In the data rows, the value 128 means zero.
Here are some numbered points:
[ 78  38 185 100 111 188 120 117 178 141  95 165 130 106 150 149  98 160 143  97 158 156 102 125 169 126 167 135  69 148 120 120 132 147 127 102 131 146 152 116 121 141  89 126 143 140 110 119 174 149 132 100 167 114 157 125 149 136] 0
[ 77  59 143 131  99 177 114 112 169 133 143 165 140 106 148 154 113 136 125  99 162 142  98 181 155 105 143 156  90 113 135 131 125 143 145 102 142 124 110 125 135 137 112 127 120 137 101 123 104 118 130 143 108 103 118 117 138 115] 1
[ 67 103 157 108 102 230 120 102 175 133  74 145 128  92 173 148 112 122 190 117 155 168 129 169 149 110 130 206 112 125 119 129 128 113 132 133  69  97 102 156 168 124 125  81 145  95  98 152 114 132 106 108 109 145 115 127 104 161] 2
[106 132 160 134 110 222 132 130 159 170 127 148 143  94 129 165 111 101 173 121 127 146 154 147 139 153 102 199 137  96 129 148 136 113 136 129  86 103  87 175 163 161 119  97 113 114  93 122 133 154 149 140 139 138 125 109 134 135] 3
[111  77 142 123  99 126 107 107 149 138 126 157 141 148 135 131 125 173 139 139 116 154 138 105 165 136 107 111 124 137 107 111 149  85 121 162 126 125 136 104  97 106 176 146 101 124 137 128 113 124 135 158 101 117 106 101  92 142] 4
[ 98 114 115 123  80 200 117 116 137 161 112 135 133  90 146 164 110 121 176 123 132 166 154 166 137 141  94 190 150 112 138 124 121  93 133 222  79  97 101 152 134 127 203  88 133 139 148 131 102 147 144 205  94 151 132 105 112 158] 5
[102  93 169  98 100 199 117  91 168 119 105 204 170 123 161 119 115 151 148 138 124 151 128 123 144 114 136 153 118 125 125 115 169  85 137 202 124 124 108 111 121  97 224 140  77 142 153 122 138  97 144 176  95 114  93 101 124 140] 6
[131 120 103 129 130 128 119 134  99 142 141 140 138 110 120 128 140 124  92 115 127 122 113 135 123 113 114 132 130 112 137 108 129  80 115 230 105 132 107 123 124 100 215 119 110 149 158  87 104 128 151 199  75 110 106 111 110 110] 7
[140  98 116 119 129  95 120 111 119 155 117 155 125 132 136 135 139 159 137 141  87 165 151 141 153 140  77 105 136 120 105  91 143  64 113 224  92 137 133 117  96 108 200 131 101 145 166 129  80 122 142 184  92 125 142 104 101 134] 8
[126 136 132 112 129 167 135 134 139 136 115 161 135 104 118 137 171 121 159 143  97 151 171 146 142 140  94 167 139 106 132 109 143  82 139 215  84  96  93 112 139 110 211 113 106 123 130 145  95 118 142 191  75 121 120  81 114 129] 9
[ 91 153 112 147  99 156 124 125 114 137 114 112 118 102 140 167 131 143 163 145  99 184 188 139 140 145  70 161 163  92 165 133  95  79 116 191  64  88 138 186 124 140 196  67 142 138 151 122 104 156 141 183 113 172 142 112 127 126] 10
[ 87 127 125 130  92 206 123 114 124 166 119 157 149  97 143 168 124 116 204 141 139 172 145 189 119 130  71 187 180 106 126 137 147 106 131 209  77  87  91 153 138 135 192 100 126 118 136 127 106 132 139 202 116 156 103 125 106 147] 11
[ 97  40 171 115 113 152 117 143 143 155 160 197 155 100 129 143 147 160 132  93 135 147 129 134 151 126 109 128 122 101 130 125 105  50 133 224 102 134  86 128  95 111 178 133  91 168 139 101 101 167 173 212  90 102 123 108 123 104] 12
[127  75 170  97 124 140 118 104 158 107 106 163 129 147 109 147 130 150 134 142  99 136 142  81 189 145 125 106  93 131 116  94 158  78 122 214 126 119 139  83 114  99 203 168  84 127 171 107 119 121 142 156 107 109 125  73 104 107] 13
[114  62 166 118 130 147 108  85 172 107 107 175 135 155 140 155 101 169 138 134 114 161 112  88 176 119 139 118  80 138  97 106 170  97 119 195 131 112 156 111 112 115 212 163  86 115 178 112 120 110 153 154 114 119 144  89 105 103] 14
[121 109 141 125 137 162 126 125 133 131 150 181 152 118 141 131 180 151 129 122 110 143 134 132  96 114  96 180 149  94 134 123 120  69 142 221 109 105  62 145 124  89 222 130  89 143 180 125 112 125 171 217  87 126 102 123 117 103] 15
[ 60  22 179 118  84 160 104 101 161 103 113 176 115 117 169 154  62 208 134  87 175 151  88 150 163  75 162 110  79 151 138 162 117 199 120  59 197 186 202 125 106 134  87 144 174 188 137 159 200 123 134  98 211 151 187 206 199 110] 16
[ 60  40 184 104 121 186 117  61 193 111 120 216 143 116 165 126 120 153 114  92 190 114  65 146 166  75 213 148  64 179  90 142 155 236 133  95 223 168 158  73 141 125 104 155 182 194 160 136 175  81 109 115 172 124 198 147 200 124] 17
[ 31 113 147 134 103 205 122 117 143 146 106 152 139  80 165 157 123 144 178 115 157 168 117 191 131 104 114 196 135 119 153 145 105 196 123  94 112 128 128 176 162 159  77  91 202 147 123 161 161 147 125 133 172 198 183 188 190 124] 18
[115   0 197  87 113 146 106  89 188 118 117 218 151 146 158 122 131 204 108  95 135 136  81 109 158 109 165  89  76 167  96 115 157 183 115 111 212 197 155  67  77 100  95 180 124 161 137 145 168  91 115 108 147  81 150 154 156 119] 19
[ 69  66 131 125  82 186 113  79 148 123 144 164 148 105 154 154  99 176 135 100 148 147 115 123 125 102 119 141 137 146 138 149  97 155 126  87 170 149 156 121 119 123  80 124 150 137 132 128 138 144 122 100 160 126 128 176 133 129] 20
[ 46  58 157 116 101 183 117 105 146 143 137 182 144 100 151 139 135 172 154 107 156 156 120 172 125 103 118 170 128 146 161 141  97 205 125  97 161 180 149 142 131 142  58 127 188 177 138 148 156 152 132 116 197 161 170 208 193 100] 21
[ 63  69 155 120  96 196 105 103 175 142 108 179 137  92 164 141 128 155 155 114 149 149 122 151 136  99 141 180 115 139 127 156 117 177 118 100 140 164 151 151 136 129  98 109 163 156 119 171 158 146 136 115 169 159 166 190 171 149] 22
[ 39  51 170 128  94 153  97  84 165 123 121 193 134 128 161 146 109 162 116  86 164 143  72 164 142  87 169 145  98 154 172 162  98 227 132  54 211 173 161 117 118 137  74 156 192 183 159 124 179 128 125 117 172 161 178 178 216 109] 23
[ 83  44 196  89 114 191 125 105 203 124 103 179 153 106 170 129  85 167 159 118 170 147  92 143 188 107 172 138  68 169  99 138 180 208 134 101 184 181 167 103 150 132  86 134 155 183 139 188 198 110 119 125 207 156 207 176 224 144] 24
[ 59 100 112 143  86 213 113  83 166 147 100 130 122  83 177 159 104 128 158 113 147 165 132 163 152 112 127 166 136 156 138 174 114 224 117  79 149 186 200 158 160 151  90  89 221 177 131 190 165 132 108  88 199 198 216 227 210 140] 25
[126  91 155 104 107 181 117 110 166 136 112 187 144 119 139 138 115 146 170 148 140 153 136 126 157 129 111 164 118 155 101 131 162 187 150 105 153 156 148 128 123 126 105 137 130 160 122 186 169 115 123 116 184 117 162 156 164 154] 26
[ 66  99 152 125 130 208 128  94 142 151 138 168 135  93 151 171 146 144 158  88 161 152 133 155 125 112 101 179 147 132 136 159  96 205 112 101 149 153 137 138 148 133  77 104 215 180 130 145 163 139 139 127 180 163 187 203 178 134] 27
[104 101 137 142 114 178 116 106 159 136 123 156 137 136 128 148 114 124 121 125 118 153 113 124 161 133 125 148 118 140 146 148 123 210 131  55 186 158 164 124 131 136  95 124 170 175 132 132 178 124 134 103 177 144 186 152 203 119] 28
[ 49 145 108 146  79 232 111  89 137 169 132 146 148  78 173 178 110 113 191 117 179 171 137 196 122 105  95 207 154 118 144 156  99 197 130 113 106 124 142 207 168 154  84  65 190 155 112 152 103 143 124 143 179 181 166 175 161 164] 29
[ 38  79 177 122 100 200 106 109 164 128 123 194 131 103 160 142 104 159 161 101 172 141 104 151 112  77 148 184 111 137 166 156 106 183 147  81 164 153 120 152 145 136  83 142 161 164 125 158 188 145 158 119 182 157 142 195 190 105] 30
[ 33 106 121 149 103 181 106  78 171 146 121 172 113  91 189 161 101 163 151  96 167 174  96 182 134  82 124 163 128 137 149 161  91 207 127  76 146 135 160 166 142 165  77 107 189 157 126 154 110 127 126 122 166 177 200 173 176 140] 31
New points follow, each followed by the numbers of its three nearest points above by angle, nearest first.
[146 242  93 167 169  59 144 159  74 103 155  65 105 137 111 113  91 113 110 140 201  76  86 117  56 106 145  78 148 120 137 143 148 101 144 147 111  53 106 138 156 136 173 173 121  87 150 110 127 121 171 190 126 156 102 129  84 135] 7 15 10
[103 123 136 124 119 155 120 119 125 147 138 165 140 118 128 152 128 150 165 145 109 168 149 150 139 114  70 167 168  98 139 139 119  88 128 129  98 110  96 166 130 137 129 116 108 115 101 118 110 123 124 140 117 117  88 132 108 121] 11 3 10
[106  59 139 122 121 133 117  78 157 133 121 171 144 152 143 135 144 178 106 126  95 156 121 115 171 130 131 124 115 121 121 110 139 118 120 107 166 141 133  99 134 119 121 164 109 115 131 114 111  96 122 104 115 104 109 136  85 119] 19 4 14
[136 103 146 119 136 131 113 101 157 120 129 178 137 134 126 148 131 149 124 149 122 128 108  91 152 119 120 145 118 147  99 121 163 121 135 120 150 134 116 111 139 131 117 185  74  97 133 116 130 103 120 112 124 103  95 125 101 130] 14 19 13
[157 170 108 154 121 118 125 155 101 129 124  87 113 130 130 134 109 117 136 134  98 127 155 129 104 154 102 131 158  98 162 131 114 170 119  81 115 141 144 185 124 146  87  96 153 122 115 156 155 145 122 108 172 159 136 150 162 120] 25 18 29
[207 255  82 160 159  60 145 190  69 137 127  21  97 137  94  93 127  62 128 162 112  98 177 120  73 171  91  82 176 111 138 139 126  98 115 160  56 100 139 182 130 146 155  78 129 107 112 139 109 154 134 141 133 162 142 114 125 142] 10 7 9
[ 66  83 128 121  97 164 118 103 159 138 128 150 120 103 139 153  87 159 141 122 139 156 130 141 162 117 110 154 120 146 119 138 124 112 124  82 115 127 138 128 110 157  97 126 127 116  96 110 124 149 115 102 128 112 115 132 112 132] 20 0 1
[ 56  57 166 114  94 180 118 103 153  95 110 146 126 110 142 149  93 153 149 101 158 140  97 138 178  97 158 154  67 148 149 146  98 165 133  75 159 156 169  99 145 125  73 136 167 147 128 115 184 139 135  74 186 158 145 168 168 107] 16 23 0
[169 154 123 138 158  53 137 163  93 143 149 101 136 131 120  84 134 106  82 123 151  80  93 144  71 125 166  51 129 113 124 120 122 122 123 121 115 133 107 146 118 145  88 128 112 117  92 107 104 139 122 136 112 102 111 110 133 122] 7 12 8
[183 147 132 124 159  48 121 159 118  80 161 113 122 145 111  59 139 138  41 109 151  43  93  97  78 106 197  52  94 129 130 119 120 104 143 115 177 158 107 111 122 100 102 184  85 126 111 123 131 123 147 119 115  81  89 140 111  92] 19 7 13
[109 138 115 140 120 180 123 128 124 161 128 126 134 108 133 172 138 118 173 140 122 165 159 159 138 143  69 154 159 118 126 132 116 151 115 105 103 115 128 166 140 149  93  86 157 124  96 131 119 136 118 130 143 146 161 137 139 149] 29 18 3
[184  90 146 127 143  21 132 136 125  80 148 131 117 185 107  56 104 175  16 104 114  52  56  63 114 128 219  15  85 145 121 114 140  82 117 108 201 165 149  58  66 105 147 190  60 121 171  73 152 124 138  86 103  69  88  95  94  91] 19 13 14
[149  94 133 109 126 144 131 106 167  97 114 152 120 148 110 134 137 113 100 145 111 127 140  88 157 135 147 141  93 157  99 115 180 120 148 124 159 121 127  58 133 111 182 164  95 104 126 116 139  87 117 108  82  71  91  89  95 126] 13 14 4
[ 84  40 161 101 107 172 103  64 182 112 105 171 126 118 166 143 111 162 125  96 136 137  95 129 176  99 174 128  76 128  83 112 151  94 117 204 123 119 129 100 114 107 192 150 111 128 163 106  92 102 124 162  90 108 136  94  92 117] 14 6 13
[110 108 151 126 108 133 120 115 154 144  90 127 130 119 139 162 105 146 167 164  85 184 189 110 183 168  69  86 144 153 119 126 135 134 100 104  97 163 188 138 104 160  73 100 156 117  76 143 132 147  88  83 168 151 162 140 148 157] 25 26 28
[ 82 101 127 124 105 168 131 135 137 152 113 146 110 111 128 143 132 157 150 130 102 167 156 122 123 139  95 178 149 128 150 133 102 124 122  62 108 106 136 141 117 143 110  96 149 125 115 118 160 144 125  92 138 123 148 120 145 115] 18 3 27
[137 110 142 118 119 133 129 144 121 156 107 117 126 130 109 150 138 138 152 132  71 171 174 122 136 175  67 128 156 118 131 120 132  94 102 131  87 128 130 135 100 128 119 102 115  96 117 129 126 150 119 113 113 125 125 115 118 123] 10 8 9
[172 165 110 135 136 104 132 152 131 102 133  94 130 127 135  84 115  80  86 115 163  64  82 136 109 127 189  82  85 170 108 141 152 214 129  95 177 178 161  91 155 128 105 122 168 158 114 153 164 106 114 107 157 137 180 160 165 142] 17 24 28
[169 148 116 117 138  75 140 140 108 106 116  70  92 153 108  86 110 101  73 121 103  88 133 135 133 141 189  58  89 134 129 116 119  97 111  60 133 136 164 114  98 145 105 107 131 113 109 101 118 128  94  57 100  94 132  90  93 126] 19 13 0
[146 216  85 157 156  71 138 176  68 117 136  48  96 110 126  96 120  89 126 129 165  83 128 154  75 114 139  90 138  98 150 122  86 105 136 130  55 105 109 183 155 149  87 101 141  99  86 125  90 155 119 111 143 146 102 134 112 122] 10 29 7
[ 91 106 134 111  86 181 122  99 149 140 119 136 157 116 155 133 145 142 148 117 112 161 157 161 149 140 122 171 139 122 136 119 124 148 126 120 140 135 125 135 131 131 109 103 155 130 120 140 124 123 107 122 118 134 114 132 126 138] 2 29 22
[180 169 135 109 156  54 141 179 110  73  88  62  85 155 109  78 115 119  88 137 115  63 106 105  94 126 189  91  84 141 143 117 124  88 131 121 130 118 144 101 114 102 141 148  84  91 152 118 174 134 140  93 119 157  98  99 124 127] 13 7 14
[143 113 130 113  95 141 128 124 144 158 120 127 153 131 126 135 131 109 130 138  85 163 164 150 172 159 120 131 127 116 130 113 157 111 124 151 117 132 122 138 115 143 152 110  96 124 120 125  89 114 101 140  90 107 122  76 127 134] 9 8 4
[118  96 137 123 119 148 127 101 142 142 143 145 156 138 130 145 123 150 135 127 113 154 140 114 182 138 111 111 135 111 122 121 145 114 115 122 134 123 117 120 132 147  96 144 116 107 109 112  92 126 104 120 110 103 107 113  90 141] 4 1 13
[ 87 105 127 128  72 187 120  94 166 125  93 127 125 111 163 148 122 126 167 143 115 168 148 151 156 123 120 177 120 139 136 131 103 132 126  85 106 123 154 143 132 139 108  89 147 120  99 140 111 136  91  80 127 147 119 121 124 145] 2 29 18
